128 stands for zero in the data rows.
Here are some numbered points:
[ 78 105 103  84 158 136 126 119 140 187  79 142  91 166 165  95 191  44 108 164 122 165 161 120  80  69 151 140  93 160 151 129 126 141 174 147 153 191  97 108  89 159 145 135 157 173 115 122  92 108  95 191 111 107 103  86 105 121  49 196 161  68 128  77] 0
[134 134  83 134 105 115 118 120 161 112 178 119  89  83 136 112 145 119 164 147 112 154  71 139  79 109 147 102 101 156  92 162 147 135 142  97 191 127  57  84 146  89 136 108 129 111 139  37 169 150  97  95  65 111 150 114 157 102 155 183 152  98 178 139] 1
[187 208 201 175 113 107 106 120 174  96 189 167 188 143 113 135 104 226 185 101 162 112 127 146 167 202  46 135 172 118 143  96 133 119 121 149 106  81 144 136 116  77  54 131 102   0 132 187 225 162 108 169 139 165 144 150 140  83 255  32 146 156  99 185] 2
[ 66 178 136 139 134 104 174 128 166 131 133  99 159 179 122 174  99  92  56 151 145 131 161 119 204 143 136 175 132 131 145 140 122 169 133 119  96 112  62 162 198 151  95 154 143  72  93 188 125 106 158 141 146 194 150 130 143 133 126 118 133 111 141  76] 3
[137 146 105 132  99 131  79 134 115 103 169 147 122 126 151 112 125 142 207 101 133 145 112 141  90 152  75 139 134 159 146 122 180  97  80 137 127 133 152 127 157 127  63 107 111 112 109  75 152 144 169  55 114 118 176 149  88 103 183 111 123 151  94 183] 4
[118 143 120 127 137 120 120 150 127 113 163 152 146 105 134 137 104 170 130 130 129 147 155 136 147 118 148 139 135 140 161 120 142 127  99 124 119 120 152 126 157 138 116 126 142 111 115 112 151 145 153 101 135 130 127 136 109 124 146 123 135 146 122 131] 5
[168  76 123 156  65  91 144 115 122 142 106  91 150 195 120 117 142  88 129 153 123  72  83  91 106 150 116 126 149 130  79  93 118 134 167 179 129 138 143 157 109 111 115 143 144 131 169 138 143 174 100 153 118 176 129 155 149 135  92 127 100 142 138 140] 6
[ 75 133 164  87  78 181 115 113 164 197  99 209  58 134 132 101 179  57 157 108  84 179 125 145 105 138 121 195 152 130 142 125 124 103 131 144 109 127 160  78 193  89  95 127 132 118 114  87 114 117 128 111  92  22 111 148  75 110 135 138 143 157  76 137] 7
[100 127 140  98  86 132 121 102  94 132  98 119  67 124  92 111 161  95  88 143 128 154 160 142  99 112 154 149 124 135 121 138 124 159 137 139  97 125 128 120 125 120 141 140 147 156  80 133 115 137 118 152 136 111 107 110 126 108 127 175 133 126 122 127] 8
[163  90 151 123 133 139 112 120  92  96  80 164 121 139 126 145 123 134 101  89 101 108 103 110 148 118  96 136 151 151 150 152 131  59 134 168 129 139 130 137 107 137 121 115 123 115 126 199 104 171 138  98 160 134 110 138 112 147 140  89 111 167  96 134] 9
[118 236 124 118 184 104 157 117 127  85 151 172 148  30 109 155  85 207 158  65 176 152 130 130 187 163 132 126 115 117 132 137 164  67  98  57 104 144 131 127 142  89 114 140 112  43 149 124 137 142 174 110 160 123 164 182 112 123 222 134 180 134 109 150] 10
[ 70 220 105 122 140 136 106 116 120 114 171 142 146  85 174 135 128 185 165 133 134 147 181 131 167 119  98 138 138  88 167 122 148 112  98 147 113 118 165 131 181  96 115 111 131  89 134 128 160 120 128 133 141 139 102 123  89  74 161  96 130 168 112 135] 11
[193 166 116 151 192 137 171 131  43 117 127  68 169 155 122 176 124 202  98 139 237  90 145 110 129 134 109  96 120  71 149  56 191 122 173 162  59  90 194 154 122 138 130  86 147  86 168 220 129 111  96 152 127 234  89 102 115 104 105  78 130 156 177 113] 12
[147 163 141 106 137 151  80 125 153  96 124 174 160 102 163 136 102 169 175 112 139 153 115 138 119 163  85  89 158 104 131 144 112 128 133 174 114 133 161 159 159 127 118  71 130 103 141  55 132 132 122 163 147 106 159 123 129 118 158  76 133 163 137 171] 13
[164  47 146 155 134 152 127 143 164 104 116  82 146 216 109  72  93  68  88 162 138 113 128 104  85  72 218 129 118 134 120 178 121 189 196 153 159 106  40 157 109 180 134 116 198 160  57 148 114 105  52 214 107 106  72  83 206 154  67 118 117  93 167 138] 14
[130 137 140 158 158 130 100  62 121 106 124 151 135  88 137 122 126 124 166 116 116 126 117 135 122 157 134 142 118 142  97 140 123  54 117 122 155 160 138 167  51 117 108 123  99 103 139 168 134 164 113  80 148  90 162 144 127 132 183 114 136 156  95 139] 15
[214  26 147 110  88 136 145 111 181 146  73 150 168 203  94 111 100  57 156 147 101 102  85 100 138 175 130 204 185 128  74  99 106 103 218 217 155  71  77 168 159 124 139 132 145 146 135 170 156 191 139 171 112 112 127 107 170 187 119 131 128 124  97 150] 16
[141 123 132 125 157 131 128  96  95 178  91 153 210 117 101 144 122 144 173  65  97  99 118  41 217 205  19 145 182 157 168  43 138   0 103 181 105 179 183 196 161  91  68 198 156  70 107 212 111 153 255  73 188 124 201 207  98 145 167  79 166 180  86 138] 17
[197 171 146 167 107  90 118 113 108  96 168 155 171 108 119 154  67 188 224  69 134 127 124 144 170 194  72 130 174 141  98 114 160  58 103 130 121  80 159 151  97  99  89 119  92  54 183 137 176 182 110 111 166 133 173 213  79 102 233 110 103 177  71 214] 18
[ 81 189  90 125 213 135 101 110 133  80 177 177 157  42 134 157  95 161 187 147 150 150 118 113 178 143  60 117 103 166 182  80 163  70 122 105 126 175  71 165 151 136 100 100 162  84 112 194 128  97 217 103 206 150 180 181  95 162 199 112 200 120 149  94] 19
[122 165 121  89 103  81 194 129 133 170 101 104 133 113  82 129 142 157 107 128 181 184 130 136 146 165 147 123 103  74 111  69 100 120  65  78  88  59 171  87 143 103 119 144 152  88 143 142 125 143 101 156 117 190 123  86 142 118 116 124 153 153 152 129] 20
[ 90 107  96  93 126 124 159 149  91 176  78 147 104  94 171 144 187  77  75  90 134 156 152  96 128 109 144 172 151 106 138 122 107 109  85 136 139 205 155  41 228 114 103 164 139 172  67  50  87 109 125  96  65  96 145 130 128  71  54 223 163 155 103 125] 21
[ 62  99 123 115  70 136 153 161 170 190  81 134  72 143 106 110 175  57 135 135  92 131 107 132 115 127 143 155 127 118 109 125  93 102 149 132 155 148 100  72 218  86  98 157 146 155  86  83 103 134 133 137  66  67 118 119 122 130  56 200 138 164 122  66] 22
[172 132 110 153 138 117 103 134 109 126 152 132 167 120 127 155 123 170 183 121 115 123 121 115 154 154  62 103 210 139 118 102 148  87 114 206 114  89 193 138 131 118 143 125 104  62 167  95 144 184 151 113 149 159 141 166 112 125 184 114 107 187  96 176] 23
[127 186 107 145 148 106 100 130  93  42 208 111 184  72 115 159  47 209 195 119 187 105 133 160 165 167  91  68 141 101 113 113 191 133 118 128 115  65 174 191 100 120 122  91  85  58 210 140 197 168 122 137 195 194 114 161 131  89 237  76 103 162 141 205] 24
[136 127 160 103 149 135 153 137 129 126  96 112 115 103  86 166 120 152  77 126 153 100 104 138 155 122 152  64 134 119 161 126 138 154 147 112 114 143 133 103  98  86 157 142 136 130 115  97 146 132 136 100 148 150 135 117 194 141 118 117 114 124 101 114] 25
[169  46 141 145 175 113 135  55 160 101  61 179 224 189 125  80 107  61 137 147  69  93 113  56 152 162  42 206 153 172 155  88 107  67 169 228 137 165  92 239  75 186 132 128 138 162 146 255 106 141 167  97 194  55 174 145  85 194 145  31  88 156  68 159] 26
[ 25 148 125  75 113 110 177 174 143 132  85 102  91 205 136  83 180  83   0 187 144 166 203 103 104  30 197 148 113 119 180 137  73 190 100  86  91 172  99  97 202 125 101 140 192 187  59 102  46  55 143 159 106 178  94  71 145 104   0 183 183 117 161  42] 27
[130 154 156 126 160 110 156 143  97 112 113 118 184 132 131 139 105 180  97 135 189 106 140 104 161 145 122 108 146 108 167  90 106 127 102 137 113 138 139 150 129 115 106 152 153 118 143 155 143 101 116 124 142 179 124 115 154 115 121 105 151 117 131 105] 28
[126 112 144 115  80 160 126 100 209 153 118 167  99  98 130  94 162  71 170 116  86 134  71 122  89 134  95 144 133 150  76 148 114 109 120 119 212 123  71  82 171  96 126 176 130 133 111  52 114 173 120 113  71  22 192 142 101 143 163 184 161  93 102 135] 29
[131 138 125 119 116 129 121 134 143 160 125 115 117  91 143 170 147 144 180 126 106 129 114 126 135 127 101  98 120 126 131 123 114  60 104 101 176 153 170  68 174 130  70 132 132 128 135  70 130 113 152 101  76 121 175 151  86 114 159 182 118 124 128 121] 30
[149 122 108 154 177 147 135 148 106  98 103  95 192 167  99 176 123 154  95 136 134 120 171 143 187 125 125 118 111 123 170 104 119 104 147 132  93 141 163 141 113 148 160 112 137 128 121 198 143 123 161 117 161 179  81  89 145 147  91 105 128 118 140 120] 31
[139  85 102  89 113 146 176 129  84 111 140  94 143 161 151  90  97 116 112 145 136  88 120 107 120 132 164 136 132 139 136 148 133 126 162 159 112 149 143 169 112 134 148 110 137 116 138 196 102 148 141  95 153 112 145 133 143 136 128  92  90 141 105  94] 32
[129 130 153 101 132 150 131 134 126 122 120 127 131 142 145 143 140 162 105 161 133 177 155 127 127  87 116 125 129 133 165 109 111 158 116 126  81 120 121 128 156 124 169 111 159 137 118 148 145 100 101 121 149 148  87  92  98 109  75 120 142 120 139  94] 33
[ 82 170  95 101 183 150 135 172 184 152 130 102 169 155 151 113  93 118  93 175 162 157 191 156 138 120 112 114 134 156 105 112 128 119 157 138 102 125  97 125 188 150 143 114 158 117  76 187 154 101 150 175 150 143 117 116 105 121  88  93 139 110 138  44] 34
[ 56  85 116 102  75 108 128 141 122 246  63 129  53 150 142  90 192  32 119 162  91 156 110 115 140 125 104 162  93 154 132 113  98 134 164 157 159 165  88  95 179 129 117 169 144 203  91 115  95  79 179 142  62 109 158 151 125 156  70 211 150 132 154  82] 35
New points follow, each followed by the numbers of its three nearest points above, looking only along the 5 directions in which the numbered points spread most, smallest number first.
[172 166 118 165 141 107 144 128 117 109 124 116 189 110 106 170  78 175 152 130 167 124 159 129 146 130 117  97 146 139 144  83 148 147  94 133 106 106 129 152  87 159 132 133 111 121 150 193 142 118 120 128 215 185 134 102 125 124 162  76 113 115 166 139] 5 28 31
[ 13  94 100 127 135 112 192 117 126 171  79 108  76 164 121 111 170  21  70 153  92 156 112 117 120  68 170 146  54 129 149 126  94 157 131 109 156 155  61 102 179 116 161 180 130 173  99 137 101  72 152 134  87 131 160 104 132  98  41 208 153 120 163  55] 0 22 35
[ 92  63 126 110 148 185 145 139 127 156 105 153 108 124 146 154 152  92  84 163  78 150 122  90 137  92 115 128 160 134 107  99 157 146 160 193 106 137 145 136 118  91 147 125 155 134 161 127 115 136 146 117 107 137 109  95  86 152  74 142 116 141 150 102] 8 32 33
[128  23  94 154  88 150  68 165 104 137 171  97  81 104 159 146 132  81 100 200 137 110 113 126 117 100 162  97 114 133  73 144 167 192 158 146 144  81 128 123 110 116 169  86 109 152 153  74 167 114 128 125  79 156  59 119 165 199  44 141  97 131 184 103] 8 25 33
[ 81  88  84 103 101 148  82 116 144 196 139 172  51  64 103 106 146  60 208 151  83 156  80 125 119 156 104 133 111 138 132 127 177  66 187 156 146 104 107 115 149 101 117 130 144 117 142  45 107 133 151 149  98  68 146 168 112 144 179 164 129 163  97 170] 7 29 30
[113 141 125 126 167 133 117 170  60  91 173 126 160  53 111 188 106 169  94 117 183 174 162 146 169  89 148 130 157 107 169 107 162 114  89  90  72 128 214  75 143 170 136  71 132 105  70 146 146 126  91 122 133 221 101 100 129 151  63  98 126 142 126  67] 20 28 33
[100 140 122  76 151 137 140 143  83 161  83 155 151 149 106 141 167 130  96 138 133 148 158  91 150 122 121 161 128 126 144  71 103  92 107 147 119 204 128 134 189 122 130 116 174 128 120 156  87  88 187 135 139 161 110 138 102 135  41 132 162 128 118  58] 3 33 34
[133 177 106 147 106 127 106 110 184 121 181 140 109 110 161  96 114 120 195  99 128 161 106 185 114 141  91 175 127 147 122 183 143 124 160 105 191  92 124 101 158 131 101 123 104 134 104  42 164 107 118 138  58  82 110 145 109 106 185 132  91 163 116 197] 1 4 13
[111 144  77 130 119 137 116 147 151 166 146 133  90 101 138 102 130 103 163 124  90 132  92 151 113 113 128 116 126 126 109 144 121 147 133 131 174 126 110 101 115 107 142 120  90 118 143 100 173 122 147 139  67 109 130 144 114 108 118 156 105 126 146 125] 1 8 30
[ 92  57 153 116 156 142 179 148 128 155  68 133 111 162 139 117 170 111  45 158 115 124 164  80 141  96 128 145 112 129 172 105  86 130 127 160  97 176 133 127 126 130 114 176 162 173 113 171  83  68 165  86 148 153 105 114 130 149  38 137 143 104 130  79] 3 33 34
[141 129  85 175 161 107 129  90  69 103 137 149 164 137 158 132 138 129 159 113 110 113 125  89 110 145  91 122 117 124 125 136 114  95 101 112 150 162 137 153  78 130 120 112 120 121 170 181 167 140 148 104 154 147 118 148  87 131 126 129 121 152 118 127] 5 9 15
[ 95 100 105 131 137 173 111 182  94 174 142 121  80 120 125 148 135 132 132 155 119 158 148 133 145 100 141 138 133 155 109 140 130 134 136 180  98 130 163 111 143 112 142 142 156 149 121 106 119 103 169 129 120 138  93 120 127 166  53 164 112  99 164 104] 8 25 33
[141  63 110 118 133 124 103 134 138 111 159 131  92 166 186 106 120  90 102 135  86 126  90 118 100  82 152 133 112 110 105 152 132 185 146 121 185 128 112 131  86 167 166 110 137 151 127  86 115 129  86 144 104 113 130  91 156 163  88 151 107 119 161 138] 0 8 14
[161 135 128 126 110 156 105 117 161 128 173 165  76  89 172 122 108 125 126 114 134 162 135 119  63 130 118 137 126 145 127 170 101 126 140 103 141 143 117  83 128 130 112  93 114 117 139  94 162 128  69 100 122  89 173 125  94 108 143 152 128 154 105 131] 1 13 30
[175 185 104 132 125 128 105 114 104  46 190 102 174 101 118 170  99 175 162 129 177 107 150 141 127 178 128 116 161 115 150  97 203 120 101 109  95 106 163 197 155 115  96  98 137  95 194 155 127 131 129 125 215 127 132 157  97  97 255  80 123 175 110 185] 2 13 24
[139 118 196 119 134 140 171 161 125 146  90 121 160 157  68 164  77  80 101 121 156  93  99 140 179 168 147 103 114 156 126 147 129 142 168 102 115  94 109 105 124 145 135 167 137 115 103 168 120 135 159 172 163 111 124 128 160 151 145 112 116 116 144 112] 25 32 33
[136 106 159 119 134 139 160 147  87 142 116 127 129 190 139  82 174 123  68 106 111 134 131 120 130  81 144 145 147  97 145  85  99 168 115 167 126 166 158 120 145 142  87 146 163 142  97 116 113 133  88 140  87 178 116 100 138 126  53 112 148 112 107 117] 8 25 33
[136  84 118 115 110 142  87 108 127 134 143 142 104 115 201  94 155  67 182 142  91 134  99 113  54 127 118 150 141 136 107 191 107 123 153 117 176 106 113 133  89 177 129  90 119 162 113  89 152 157 120  98  67  73 144 124 124 116 159 100  89 155 113 163] 1 15 29
[120 126 118 110  94  87 137 133 140 131 152 115  55 102 127  96 142 122 108 133 145 115 113 148  95 135 141 109 112 136 122 142  99 161 115  78 163 159  74 104 100 120 100 144 124 139 115  75 133 110 114 128 101 135 145 124 160 107 127 131 151 121 137 125] 1 8 25
[129 203 108 121  79 107 131  85 183  97 186 168 118  78 112  90 123 153 181 112 113 136 103 134 100 127 124 151 131 164 123 174 146  88 117  73 151 126  92 115 178 106 100 142 115 106 138  38 156 170 127 108 120  76 145 157 117 111 214 141 190 162 124 170] 1 4 30
[ 74 164 107  77  65 120 117 139 163 200 118 137 127  94 152  82 184  99 142 137 102 215 139 149 155  97 111 137 111 143 152  97 126  91  50 121 148 142 108  80 246  78  63 175 147 122 102  40  93 146 183 126  70 103 134 133  97  92  90 205 196 118 137 101] 7 21 30
[122  72 175 108 112 128 170 153 154 191  85  96 109 216 138  68 138  86  58 162  98  89 130 107 152  81 152 136  97 169 136 101 121 192 102 152  87 143 149 125 142 154 150 208 146 197  97 131  82  88 156 136 102 186 113 116 141 141  29 165 134  91 154  84] 0 8 33
[181 153  74 149 154 138  60 117 115 106 136 118 144  88 147 130  89 150 203  93 133 100  95 105 144 153  84  82 154 120 109 120 188 118 121 144 152  95 121 156 108 125 103 101 109  71 158  95 189 179 147 115 124 132 160 166 165 116 215  86 116 143 113 184] 13 15 23
[235 134 201 135 149 146 135 108 208  76 139 149 195 194 107 151  65 161 108 153 125 141 113 138 139 123 119  93 163 170  77 137 128 165 157 148 109  45 118 150  99 157 149 111  96  84 148 210 169 179  56 143 196 127 119  98 133 168 173  50  77 121 105 172] 6 9 32
[202 228 144 156 148  92  98  85 161  78 169 120 190 126 136 154  87 196 185  96 144 125 133 143 130 171  81 120 170 113 127 129 138 110 134 134 139  94 147 163 109 129 107 107 101  56 181 134 174 174  77 185 156 158 160 154 113 111 215  77 107 136 110 214] 2 18 24
[113 107 182 103 117 138 143  92 107 173 103 168 146 160 119 135 124  57 123  70 103 121 129 128 165 161  90 153 155 151 117 120  90  71 135 139 143 137 141 166 174 120 109 166 158 127 122 150  49 161 207 115 170  79 185 183 123 180 167 162 158 148  90 151] 7 9 15
[135 111 118 125 112 135 109 137 141 115 135 136 128 179 183 105 155 101 118 144  89 132 159 127 100  82 120 140 134 152 105 132 117 146 120 171 130 140 112 105 135 146 139 125 122 183 115 130 118 119 114 126 107 132  92  86 126 134  91 101 105 134 149 128] 8 25 32
[129 117 130 138 126 149 151 151 155 129 125 139  98 155 147  91 120 123  85 124 137 139 115 121 129 120 109 159 132 141 149 152  92 145  93 113  93 134 139 115 181 154 105 173 160 130 104 115  98 145 127 149 128 112 129 134 139 119  98 141 125 126 102 128] 8 25 33
[153 137 147 151 138  98  98 101 128  99 207 138 141  54 131 147  93 175 204  87 120 132  54 166 143 149 136  94 128 153 119 160 145 109 126  71 161 110 129  87  44 148 127 114  59 101 107  94 184 164  93  98 102 117 138 154 112 134 187 113  85 119 126 198] 4 13 15
[133 129 108 152 134  98 118 129 147  92 182 117 144 157 172 153 129 158 117 158 162 132 162 135  90  84 116 153 135 108 146 149 124 160 142 144 136  94 138 110 129 145 127 136 159 118 108 120 149 122  98 181 157 127 126 105 155 135 110  92 119 144 128 165] 5 25 33
[122 110 142 131 118  93 157 135 146 143 109 129 143 151  89  92 162  96  70 166 138 144 116 141 127 114 160 117  95 158 133 138 125 153 133 150 153 144  91 107 151 135 110 110 157 155 107 114 138 126 137 114 108 111 124 105 130 144  84 110 129 106 147 112] 8 25 33
[156 116 116 130 153 120 152 134 114  85 150 121 171 127 117 139 143 123 128 146 153 117 115 100 123 147 106 120 152 152 108 116 131 123 150  95 149 131  81 140 100 150 142 108 152 132 152 161 167 127  93 134 163 156 133  91 117 152 179 112 141 125 148 124] 13 25 32
[ 62 131 131 109 140 152 116  98 139 163 133 124  49  30  64 122 133 108 148 105  66 121 103 129 144 108 154 130  89 161 136 168 134  79 110  83 152 189 129 107 118 126 123 117 125 148 138  84  93 110 147  99 117  79 155 162 129 159 139 151 145 107 112 113] 7 29 30
[124  95  98 122  53 134 119 114 150 157 153 150 102 118 170  75 161  92 149 126  83 115 117  96  86 117 100 160 137 133 128 140 103 105 114 146 157 177 150 109 200  80  69 131 137 151 115   0 139 161 144 116  26 110 123 139 145  93  78 178 176 157 115 138] 7 22 30
[133 131 167 143 153 103 149 130 105  95  91 108 160 162 111 157 136 143  73 144 162 110 149 126 161 118 161 105 151  78 121 110 120 147 118 131  97 124 148 132 119 166 124 104 151 124  96 188 111  86 122 161 159 194 113  81 126 133  93  83 150 124 162  78] 3 28 31
[ 39 171 145  67  67 162 129 148 152 207  84 151  59  86  70 107 182 119 103 112  90 214 151 144 129 148 109 125 139 154 162  90 135  99 120 120 135 153 149  51 204  64 142 207 130 139  56 105  88  91 170  86 142  85 114 123 122 102 134 163 164 161 148  71] 7 21 30
[ 80 117 161 120 118 170 152 139 141 157  79 131 113 180  90 157 142  91  93 137 109 162 136 142 103  95 175 161 139 122 129 145 123 160 162 140 113  94 138  78 152 128 189 137 133 160  88 109 106 127 122 160 101 111 116  85 109 113  97 164  99 127 136 123] 0 8 33
[142  80 124 157 148 108 139 144 145  90  92  86 135 174 145 120 144 100  97 163 150 118 143 125 121 111 171 117 112 111 110 138 116 194 162 141 150  72  90 138  84 165 183 113 137 138 132 163 150 130  30 188 119 121  85  42 176 119 102 121  92  98 168 119] 14 25 32
[ 64 127  65 109 158 160  76  93 181 132 177 159 129  73 160 106  71  40 160 173 116 164 142 116 111 124  84 184  94 185 135 132 159  84 176  97 177 141  70 139 179 156 108  89 119 147 111 167 166 118 188 111 142  72 161 157  63 149 150 102 153 150 141  89] 5 15 19
[129 208 142 129 167 136 132 132 144 110 140 115 141 100 108 121 112 187 113 153 145 121 161 134 128 114 172  84 126  80 133 145 144 166 113  92 109  97 148 127  98 162 135  96  87 100 150 157 158 114  88 160 153 179  68  96 135 123 125 101 110 111 155 123] 25 28 33
[134 186  93 153 163 106  74 121 145  73 181 143 189 108 151 147 100 150 165 162 149 185 166 167 125  96 118 125 160  79 125 124 152 153 133 146 104  66 157 122 128 147 146  63  73 125 133 139 169 138 103 162 162 158  92 122 111 152 158  79  88 166 122 166] 5 13 25
[ 84 153 123 113 114  95 115 101 120 168 212 181  53  67 162 126 181 143 151  97 101 191 131 149 122 114 104 134 126 132 166 178 102  95  69  59 141 116 142  83 110 110  98 109 100 130 115  16 121 157 129  88 130  89 143 155  80 144 121 169 155 125 120 112] 4 7 30
[ 61 223 112 107  86  83 152 103  85 126 148  93 105  81 103 126 145 164 159 104 163 121 152 106 143 183 125  99 114 120 147 125 155  92  80  52 122 157 132 120 154  99  97 171 113 118 112 115  88  89 170  85 140 143 151 188 124  66 188 146 162 149 115  82] 5 11 30
[104  70 134 133 133 113 125 109 174  96 135 127 120 145 155 112 154 108 107 153  99  96 128 145  60  88 111 142 131 118 142 167 110 171 147 121 125 108 150 151 140 170 136 129 143 167 145  44 146 114 108 109  56 116 154  93 136 109  39 123  96 110 124 138] 8 25 33
[ 75 170  85 141  54 102 107  69 221 158 147 183  37  58 162  52 172  80 187 119  72 149  81 142  53 134 106 151  82 171 120 167 125 125 130  77 237 174  63  73 165  98  70 182  89 165 119  18 153 118 150  51  75  14 190 145  95  77 174 172 167 124 106 149] 1 7 29
[149 105 169 127  74 138 111 155 155 167 190 176 138  97 159 163  94 141 172 156 147 133 105 166 164 165 102 110 198 137 105 117 182 127 158 153 121  30 148 134 166 100 171 120 107  90 184  84 155 149 141 178 165  95 168 153 123 192 197 120 118 173 107 177] 4 13 23
[ 88 131 115 133 138 108 140 136  99 114 133  75 143 173 126 119 159  98  76 121 184 106 152 138  94  76 233 151 132  82 135 122 147 201 161 109 129 104  93 127 122 173 145 115 138 151  96 144 141 109  98 169  94 173  80  55 164 124  93 105 106  92 151 119] 8 25 33
[ 77 122 140 125 146 145 157 136  83 127 101  95  93 129  94 158 159 112  99 128 124 140 129 120 122  99 163 105  75 103 153 121 125 141 136 104 111 155 141 132 101 157 122 118 135 164 111 147  97  84 139 137 134 137  76  95 123 139  84 123 128 105 162  83] 3 33 34
[ 95 135 135 124 156 156 137 112 153 121 109 124 145 131  97 140 143 158  90 140  97  83 124 117 112 111 154 155 122 108 117 120 150 138 148 132  82 112 123 153  97 136 168 134 156 116 129 159 130 142 119 137 141 125 109 135 117 159 109 129 109 118 112 122] 25 32 33
[ 91  93  55 147 118  95  78 140  92 141 164  98 102 105 195 139 163 100 167 185 147 132 136 126  81 111 150  67  74 155 154 153 141 162 104  74 158 136 109 105 154 149 127 108 114 196 103  56 123  76 164 116 113 142 116 123 143 136  93 152 139 104 172  67] 8 25 33
[146 127 140 159 121 138 121 139 118 102 127 115 176 153 111 132 119 177 171 139 157 109 135 147 112 132 137 101 121 138 114 118 124 155  97 175 104 112 154 153  68 144 152 100  78 100 167 151 145 118 105 135 131 155  62 140 134 106 113  75 104 140 117 164] 13 25 28
[139 133  72 131 130 131 112 123 141  89 171 117  98  79 141 133 114 143 161 121 114 137 124 142 109 140 160 107  94 113 107 178 169 134 121  86 125 103 113 104  93 124 156 105  94 111 171  84 158 150 132 118 127 123 136 141 138 130 163 125 121 139 146 157] 1 5 13
[153 135 143 114 134 131 142 123  94 100 115 135 118  94  71 155 112 104 158 102 154 116 100 145 154 157 138  99 115 123 120 148 175 102 166 125 123 112 101 156 110 123 144 132 104  97 129 170 121 138 143 140 141 108 152 169 116 132 200 150 114 117 163 148] 5 13 15
[167 121  86 149 177 108 116 158  92  47 162 104 172 123 135 127 132 186  84 117 129  77 101 107  83  76 126  88 107 136 146 145 120 147  49  67 129 167 125 154  46 175 134 109 129 111 128 103 134 148 127  80 105 199 156 100 170 136 100 111 106 101 163 137] 5 25 33
[ 63 147 125 142  87 119 129 121 118 205  91 112  71 106 138  93 165 115 135 121 120 122 153 127 104 138 115 186 101 100 133 116  73 110 131 107 170 191 133  83 156 127  57 176 122 142  81  97 143  92 165 111  72 130 114 118 119  88 103 153 165 117 151 110] 7 21 22
[185 190 142 133 130 101 146 123 177  70 158 155 119 124 120  74 154 131  95 103 135 113 101  89 104 105 141 157 163 151  83 142 106 144 144 128 139 131  84 136 128 150 109 139 154  81 113 103 151 199  59 145 133 113 155 129 118 126 156 149 160 120 123 142] 5 13 25
[ 91 137 158 128 150 127 142 150 114 114 171 169 124 106 108 167  89 159 160 111 120 126 101 142 151 140 110 142 152 166 125 106 148 103 105 148 126  72 158 158 150 101 126 106  89  45 161 123 134 178 174 116 130 137 177 173 107 122 185  99  92 149 125 158] 4 13 23
[165 161 125 146 124 131 123 107 136 118 156 108 136 146 148  97 141 144 168 130 136 129 138 129 157 137 110 137 160 107 124 148 127 128 134 115 135  69 122 177 154 142 133 148 124 105 151 122 126 162 131 164 116 111 131 145 109 121 199  99 117 163 113 146] 5 13 15
[159 183 128 136 132 144  85  83 161  97 188 162 124  98 145  84 114 141 203 127 138 109  81 132  89 165 102 170 140 123  87 152 128 101 127 127 187 128 104 146 166 107  78 117 101 109 172  59 171 178  83 132 105  86 159 161  98  84 195 111 127 160  94 170] 4 13 15
[ 71  96  91 100 116 151 134 106 116 153 119 150  64  83 126 106 194  58 136 106  82 137  96 101  86 116 105 152  99 138 112 119 127  90 178 112 163 181 119 104 158 102 100 148 101 149 132 102 128 131 158  81  87  69 156 150 125 116 122 215 159 144 147 119] 7 22 29
[147 152 101 171 166 129 128 170  95 145 108 103 148 143 128 145 143  99  95 126 145 134 170 119 165 118 104 135 141  87 115  67 140 116 152 155  93 151 144 121 148  79 135  93 150  94 119 179 167 105 129 161 144 174  83 130 115  85 110 152 128 165 138 103] 25 28 33
[140  62 127 139  51 152  75 108 154 140 144 159  53 138 160  29 137  24 177 122  96 101  67 134  68 165 114 182 126 137  56 182 129  88 196 135 210 102  73 131 110 112 135 133 114 172 144  78 155 169 100 150  64  27 150 140 154 141 169 142 107 131 135 163] 1 16 29
[ 81 115 106 116 156 143 135 101 141 126 126 169  98  58  79 153 129 123 116 112  94 168 120 141 107  83 136 139 118 158 115 142 145 101 128 131 140 148 126  88 140 110 134 109 112 129 145  99 117 149 148 103 130  65 121 124 107 141 128 176 125 131 113 111] 5 8 30
[137 164 194 120 106  99 160 125 165 153 129 128 154 165 102 138 110 120  95 138 152 141 144 149 134 171 164 121 138 137 127  86 117 107 133  86 113 121 122 136 154 165  81 159 113 121 116 106 129 168 109 153 139 129 153 145 143 135 144 103 143 111 101 143] 5 13 25
[135 130 161 141 103 123 123  88 200 126 159 121  97 183 138 137 130  86 133 142 123 133  99 158 126 135 122 137 137 100 157 139 136 135 121 146 153  51 121 129 156 133 102  64  83 111 155 100 177 165  96 164 104 145 113 128 137  96 185 100  97 176  98 121] 5 13 25
[ 76 168 138 107 114 165 106 139 124 151 127 152  91 103 112 139 144 143 106 130 124 178 151 138 130  86 143 148 113 107 149 145 122 133 111 111 105 114 166  86 189 121 159 148 124 153 101 134 115  92 109 132  96 133 113 124 104 120  72 179 132 137 120 116] 8 25 33
[ 76 223 138 120 116 110 153 141 129 129 175 135  99  84 101 183 157 203 128 103 135 157 196 161 152 102 125 118 104 148 157  97 147 153  77  88  84 109 133  79 172 119 132 152 127 121 115 109 131  72 147 134 167 134 127 133 128 113 171 135 144 111 145 139] 5 11 20
[139 178 169 120 117 125 147  81 120 105 125 164 129  87  84 165  78 152 159  64 148  95 111 140 152 155 116  99 134 106 136 127 136  83 129  86  97  88 148 151 135 143  93 134 106  79 135 127 109 143 141 140 151 131 168 168 127 117 209  97 143 151  87 186] 4 13 23
[ 86  79 116 128 124 140 118 161 122 163 114  86  66 156 181 103 172 112  66 171 112 153 137 125  98  74 143 122 100 136 123 138  93 159 125 158 120 164  87 112 117 114 124 139 138 172  81 117 102 107 110 134  87 131 121 121 167 111  16 188 119 105 130  84] 0 8 22
[133 183 154 147 155 116 166 157 108  73 116  94 163 165  94 167  83 200  97 148 214  97 183 137 171 158 137  96 117 102 154  88 137 147 139 104  54  85 165 165 144 149 131 132 145  64 147 195 121  87 117 167 182 223  90 124 146 106 125  86 118 107 143  98] 12 28 31
